In the data rows, 128 means zero.
Here is a table of points, one per row:
[160 177 138 116 106 148 130  93 177 143 111 155 116 117  90  75  70 111
 105 108 148 124 123 114 160 167 141 107 111  94  60  58 110 151 147 144
 177 132 132 160 147 136 140 165 166 177 169 193]
[ 93 125  55 136 168 118 170 151 150 159 162 154 147 113 115 148 109 115
 129 114  85  74 135 132 150 158 110 179 162  99 111  59  65 100  95  88
 105 174 163 121 121 172 162 143 139 103  76 141]
[168 118 120  58  69 138 119 114 145 190 200 185 140 117 165 132 100 130
 121 144 134 103  86 117 139 139  90 136 182 115 150 146  85  93 133  85
  65  80  87  75 125 146 130 112 157 154  89  87]
[155 168 122 111 143 117 102 115 102 107 142 172 195 207 144 156 109  87
 130 108 143 145 135 134 123 164 127  87 121 172 156  99 112 189 139 116
  97  79  94  96  92  83 156 176 201 141 118  62]
[114 159 192 117 117 145 133 130 106 140 141 140 187 119 103 155 139 159
 107  59 135 162 142  89  84 119 143 129  73  77 146 156 135 132 139 135
 109 118  58  37  50 145 177 137 169 149 169 153]
[206 167 154 100 118  99 145 136 158 180 137 153 150 153 118  93 123 128
 138 156 154 169 192 152 146 146 151 159 145 132  80  89  87 101 139 139
 127 117 106 114 101 105 119 101  11   0  77  82]
[122 106 101  75  64  85 139 149 165 121 144 143 134 163 122 142 143 121
 130  89 175 133  67 117 149 170 124 129 158 120  99 107 121  55  79 155
 100 169 157 144 178 166 125 115 126 147 214 129]
[150 102  87 117 132 126 159 157  75 167 172 128 118 116  93 148 150 118
 106 127 134 121 149 172 158 129 149 103 117  64  30 110 123 137 136 205
 164 128 156 103 128 101 126 186 156 150 126 123]
[102  40 130  95 113 132 109 135 139 139 111 129 131 119 133 124 132  88
  82 119 104 137 129 156 154 166 161 127  90  75 103  88 115 117 148 158
 174 189 115 141 106 108 141 162 170 164 111 117]
[128 103 139 129 127 155 142 157 129 143 157 141 134 102 152 114  98 145
 142 157 131 116 189 188 165 163 154  97  79  90  77 115 113 141 194 177
 165 178 136  90 139 166 142 137 162 146 128 149]
[133 163 119 179 137 137 152 131 167 146 135 131 130  77  87  66 139 111
  76 140 166 179 188 173 135 159 126 113  91  93 130 130 182 194 139 148
 119 115  99 152 156 110 141 160 154 115  96  73]
[ 94 135 139 136 122 131 146 118 115 166 194 111 144 152  92  87  78 122
 134 197 161 162 107  95 142  97 101  55  90 171 183 155 177 160 124 106
 141 169 151 120 145 149 153 128  80 100  97 108]
[128 162  95  73 102 161 115 119 107  37 143 147  90 126 147 164 161 173
 122 171 118 112 121  94 130 116 102 145 153 141 172 129 112 123 117 151
 193 147  84 148 113  70 105  83 103 106 110 139]
[ 96 127 119  97  77 147 157 103 100 126 132 132  73  76 143 136 149 129
 143 151  87  72 113  92 119 188 194 205 168 181 125 137 126 144 171 173
 160 137 151 116 116 139 120 133 136 125 179 111]
[ 80 130 139 132 127 135 122 156 156 121 139 101 101 148 129  76  83 158
 149 111 152 158 174 170 121 131 114  98  77  33  71 143 142 130 189 118
 118 139 151 166 100 119 153 141 145 139  87  50]
[ 88 164 159 117 161 164 156 167 133 111 134 113 106  87 106 135 169  84
 114  92  79 152 143 145 185 148  80  86 107  93  92  36  59 124 154 136
 123 166 169 129 108  85 103 131 122 136 167 118]
[ 68  68  74  84 116 181 127 133 130 139 136 146 164 149  90  86 140 146
  93 105 126  94 131 125 119 135 169 130 147 143  73 102 104  50  63  99
 123 129 164 139 117 117 110 124 136  58 118 145]
[168 166 104  94  83  59 114 157 139 117 176 149 137 154 133 126 139 166
 111  87  91 126 148 180 153  88 155 179 111 148 145 116 117  67 124 127
  74  72 156 187 160 162 138 146 172 154 101 119]
[147 160 146 109 115  68  91 113 122 138 160 158 133  97  96 119 164 132
 170 154 119 143 125 143 116 120 158 126 121 114 143 145 158 129  60  94
  77  59  92  45  93 133 115 172 135 138 105 126]
[120  93 168 176 154 146 106  66  81  73 113 130  98 121 136 116  95 105
 133 147 149 130 168 156 183  99  75 136  93 113  86 132 150 127  84 101
 101  98  99  60  51 124 150 138 173 169 131 108]
[135 115 160 228 147 166 210 170 153 106 116 172  92 147 165 166 150 141
 114 111 117 131 115 150 122  70 117 129 111  88 121 132 162 129 110 119
 134 114  59  67 140 154 187 173 109 105 149  92]
[122  99 122 135 137 162 159 163 146 136  84 109 125 141 172 124 116 153
 134 100  97 166 101 104 186 139  85  95 137 162 133 137 116 135 152 150
  46  43 104 117 106 142 200 159 128 116 128 191]
[144 130 116 116 201 214 162 160 136  99  63  88 140 105 103 137  97 166
 187 148 103 116 165 132 138 155 106 108 151 157 147 127 154 119  90  95
  94  87  80 116 199 186  99 170 149 144 160 113]
[ 98 135 129 128 159 132 132 174 103  77 154 178 111 127 125 111 121  96
 122 106 128 142 128 189 109 113 148  91 159 145 125 148 109 123 121  16
  68 123 100 144 143 156 121 153 114  91 158 181]
[ 65 137 162 135 157 138 137 142 124  88  88 126 179 166 183 155 109  72
  89 183 162 109 123  99 115 105 115 134  88 112 122 188 110  58  92 116
  87  80 133 142 161 146 139 156 128 108 125 150]
[137 121 142 184 212 173 126  47  70 153 173 177 134 173  87 115 187 149
 124 104  79  85 116 159 134 130 141 126 116 159 139 134 137 113  93  82
 118 123 122 155 165 140 117  90 115 151 130 161]
[156 164 127 167 138 117 105 105  85 105 176 125 141 184 189 127 108 129
 150  99  97 105 153 121  69 156 122 112 139 135 139 123  87  76  57 119
 134 117 142 141 142 125 171 155  66 156 164 167]
[111 139 172 202  96 104  95  52 103 149 148 144 156 123 142 141 141 173
 190 138 133 107 107 140 124 135 142 138 116 126 146  84  58  89  75 105
 115 164 135 151 142  93  77 128 143 127 170 125]
[172 190 154 175 206 120  56 121 153 156 132 133 126  86 126 170 133 125
  77 125 133 134 113 108 184 161 181 149 121 126 108 145  73  76  91  89
 135 146 157 150 132 127 124  86 110 170 172 118]
[105 105 161 142  89  29  57 108 110 151 116 142 163 146 154 135 147 139
 115 137 131 175 165 130 183 173 107 158 195 153 157 107 117 111  97 108
 175 141 146 158 144 138 151 158 157 144 190 185]
[140 122 139 142 139 161 157 160 149 161 121  87 102 134 126  95  88  82
 139 144 139 156 129 178 136 155 168 145  88 100 137  42  76  91  74 159
 181 127 160 168 137 163 119  70 154 117 135 154]
[ 66  96 131  89  79 131 179 140 143 158 144 133 101 122 131 152  75  53
  82  80 117 149 159 104 162 154 196 188 143 152 115 108 104 123  90  77
 147 149 126 162 141 109 119 135 123 159 113 136]
[193 118 125 107  71 117 112 153 209 149 120 163 184 133 158 138 152 149
 136 114  66 127 160 142 116  93 115 124 123 137 112 142 114 115  53  51
 117 139 156 171 154  94 153 121 124 161 135 158]
[124 158 179 183 126 130 123 107 128 137 115  93 127 140 178 200 123 137
 115 135 150 147 124 113 105 203 161 111 116 121 104 133 182  91 125  69
  35  93 140 109 122 109  76 114 145 109 100 153]
[132  88  91 101 128 176 128 121 124 133 152  72 115 162 142 130 179 152
 118 160 155 129 148 132 130 116 154 143 131 151 143 105 154 181 145  67
  26  91  82 128 149 149 148 123 136 114 154 170]
[119 123  85 131 164 159 135 117 144 140  89 120 135 169 200 203 197 143
 167 144 189 130 106 165 163 124 152 140 105 100 153 147 125 168 149 111
 133  59  77 117  98 151 137 169 146 136 126 113]
[ 89 120 160 150 168 119 186 141  98 129 120 148 154 121 130 131 145 138
 153 161 134 103 127 108 132 145 124 109 111 108 137 149 138 110 141 141
  83  31  58 167 170 140 171  92  95 169 159 131]
[122  77 102 155 161 142  92 110 120  92 137 176 200 147 137 128  97  97
 119  83  85 130  90 100 149 165 161 152  82  46  66  70 150 204 198 180
 131  94 122 121 170 166  95  87  63  81 101 140]
[153 152 127 107  79  74 118 123 150 157 143 133 151 154 138 121  80  92
  84  98  67  71 154 187 198 114  88  58  84 117 170 178 190 166 137 161
 158 142 140 121  72  96  58  96 126 111 168 130]
[152  79  68 126 111 136 164 159 158 133 144 170 142 103  81 138 155  81
  97 146 200 176 185 151 111 119  60 107  82 161 188 159 143 106 173 155
 157 155 159 121  87 106 106  95  92 157 140 154]
[ 69 107  80  98 176 156 136 122 149 215 159 114 114  85 148  86  91 150
  98  73 144 154  87 122  82  52  71 125 141 156 137 144 141 132 121 139
 186 133  97 108  98  62  72 118 113 153 177 136]
[ 54 118 155 153 151 121 100 149 211 146 113 141 135 146  93 122  99 127
 173 184 134 143 150 133  75  73 146 180 215 154 137 124 108 163 168 194
 116 108 191 132  87  88  83  86 118 168 161 113]
[166 127  78 150 153  94 132 183 143  84 117 120  87 112 161 102  88 124
 153 187 158 100  88  87 103 113 147 124 134 190 140  94 140 127 139 152
 172 167  93  80  75  73  93 116 152 142 117 155]
[131 154 156 164 148 104  99 140 156 110  79  77 151 185 115  97 178 143
 102 111 118  99  88 109 111 122 147 173 182 167 119 119 104  79 150 187
 191 170  74  50 108 117  99 115 156 169  75 107]
[133 150  87 122 142 116 137 102  91  94 102  89 133 116 107 134 136 118
 145 119  85  90  61 144 153 192 188 172 205 156 108 148 183 150 178 149
 146 164 127 103  60  79 169 127 120 167 150 108]
[153 117 126  97 114 127 111 105 105 106  51  75 138 124 113 108 141 112
  60 128 109  70  96 105  56  84 105 105 155 148 190 134  86 141 156 129
 123 133 172 161 127 179 175 150  94 117 119  90]
[160 136  92 122  99  90 104  92  73 122 132  95 108 128 120 140 132 101
 133 184 142 165 175  86  67  58  63 100 101 102  65 121 153 184 177 120
 138 139 115 129 169 161 121 142 156 119 146 117]
[120 184 156 100  84  98  79 131 135 156 115 139 157 146 150 166 160 117
 162 154 125 103 117 117  84  84  93 116 129 155 107 130 222 147 123 141
 143 157 141 187 165 157 133 125 107  97  89  74]
[125  93 162 153  93  97 114 188 152 134 162  86  53 104  96 127 174 160
 142 113  95  70 109  53  58 146 109  95 123 138 146 166 154 177 114 126
 172  79 123 151  86 152 147 108 127 107  96 105]
[ 93 125 128  82 130 113 153 106  75  55  89 132  86 111 149 127 158 212
 108 107 165 145 118 127 106 112 133 128 103 149 150 121 145 206 112 107
 144 172 183 123 167 137 116  86  95 131 106 106]
[150 118  85 131 122 126 114  58  98 134 104  95  78 118 148 137 125 121
 163 126  93 201 155  74 104 112 153  93 140 139 169 199 141  92 136 169
 139 143 159 148 149 161 120  99 134 130  93  94]
[128 110 134 156  97 114 112 100 102  99  84  84 108  35 100 159  91 119
 146 116 152 122 105 150 102  56  99 130 180 182 123 106 130 146 137 132
 123  98 126 151 168 148 138  87  96 119  84  91]
[101 151 121  86 106  77  97  96 171 102  78  66  71 114  66 120 131 124
 164 141 121 121  97 162 146 127  79  82  98  95 146 211 122 126 157 149
 157 129 109 131 188 150 155 123 126  97  99 168]
[151 107 126 122 158 136  77 137 132 141 100 113  76  89 115 115 111 129
 143 119 159 104 150 125 135 137  97 148 129 141 209 181 168 133 130 164
 104 163 157 144 153  88 134 130  82  68  81 126]
[183 157 156 139 122 166 170 164  82  95 110 117 134 144 136  88 119 115
 134 128 162 159  85 114 131 109 116 149 201 117 148 208 147 164 121 143
 135 164 172 146 137 132  82  57 122 117 103 162]
[167 112 166 144 176 144 153 102 126 117 152 137 121 117 132 162 142 151
 134 115 153 133 114  80  59  92 139 153 177 166 139 142 145 146 161 160
 174 184 182 165 130 122 108 159 149  74 112 163]
[156 131 135 126 107 123 140 147  91 113  78 109 141 126  88  88 132 180
 191 137 108 116  71  53 124 101 145 176  90 116 169 138 116 133 177 113
 147 183 157 121 106  67  74 146 110 125 139 125]
These points spread out most along one direction. How many in every 100 of the points above lie lower along it than each point below? Round to a whole number. More than half of the points above lie lower than the first one.
[151 107 126 122 158 136  77 137 132 141 100 113  76  89 115 115 111 129
 143 119 159 104 150 125 135 137  97 148 129 141 209 181 168 133 130 164
 104 163 157 144 153  88 134 130  82  68  81 126] : 4
[ 66  96 131  89  79 131 179 140 143 158 144 133 101 122 131 152  75  53
  82  80 117 149 159 104 162 154 196 188 143 152 115 108 104 123  90  77
 147 149 126 162 141 109 119 135 123 159 113 136] : 86
[ 89 120 160 150 168 119 186 141  98 129 120 148 154 121 130 131 145 138
 153 161 134 103 127 108 132 145 124 109 111 108 137 149 138 110 141 141
  83  31  58 167 170 140 171  92  95 169 159 131] : 61
[ 69 107  80  98 176 156 136 122 149 215 159 114 114  85 148  86  91 150
  98  73 144 154  87 122  82  52  71 125 141 156 137 144 141 132 121 139
 186 133  97 108  98  62  72 118 113 153 177 136] : 26
[102  40 130  95 113 132 109 135 139 139 111 129 131 119 133 124 132  88
  82 119 104 137 129 156 154 166 161 127  90  75 103  88 115 117 148 158
 174 189 115 141 106 108 141 162 170 164 111 117] : 60
[153 152 127 107  79  74 118 123 150 157 143 133 151 154 138 121  80  92
  84  98  67  71 154 187 198 114  88  58  84 117 170 178 190 166 137 161
 158 142 140 121  72  96  58  96 126 111 168 130] : 37
[ 68  68  74  84 116 181 127 133 130 139 136 146 164 149  90  86 140 146
  93 105 126  94 131 125 119 135 169 130 147 143  73 102 104  50  63  99
 123 129 164 139 117 117 110 124 136  58 118 145] : 75
[ 54 118 155 153 151 121 100 149 211 146 113 141 135 146  93 122  99 127
 173 184 134 143 150 133  75  73 146 180 215 154 137 124 108 163 168 194
 116 108 191 132  87  88  83  86 118 168 161 113] : 21
[183 157 156 139 122 166 170 164  82  95 110 117 134 144 136  88 119 115
 134 128 162 159  85 114 131 109 116 149 201 117 148 208 147 164 121 143
 135 164 172 146 137 132  82  57 122 117 103 162] : 5
[166 127  78 150 153  94 132 183 143  84 117 120  87 112 161 102  88 124
 153 187 158 100  88  87 103 113 147 124 134 190 140  94 140 127 139 152
 172 167  93  80  75  73  93 116 152 142 117 155] : 18
[119 123  85 131 164 159 135 117 144 140  89 120 135 169 200 203 197 143
 167 144 189 130 106 165 163 124 152 140 105 100 153 147 125 168 149 111
 133  59  77 117  98 151 137 169 146 136 126 113] : 53
[152  79  68 126 111 136 164 159 158 133 144 170 142 103  81 138 155  81
  97 146 200 176 185 151 111 119  60 107  82 161 188 159 143 106 173 155
 157 155 159 121  87 106 106  95  92 157 140 154] : 35
[135 115 160 228 147 166 210 170 153 106 116 172  92 147 165 166 150 141
 114 111 117 131 115 150 122  70 117 129 111  88 121 132 162 129 110 119
 134 114  59  67 140 154 187 173 109 105 149  92] : 65
[ 88 164 159 117 161 164 156 167 133 111 134 113 106  87 106 135 169  84
 114  92  79 152 143 145 185 148  80  86 107  93  92  36  59 124 154 136
 123 166 169 129 108  85 103 131 122 136 167 118] : 88
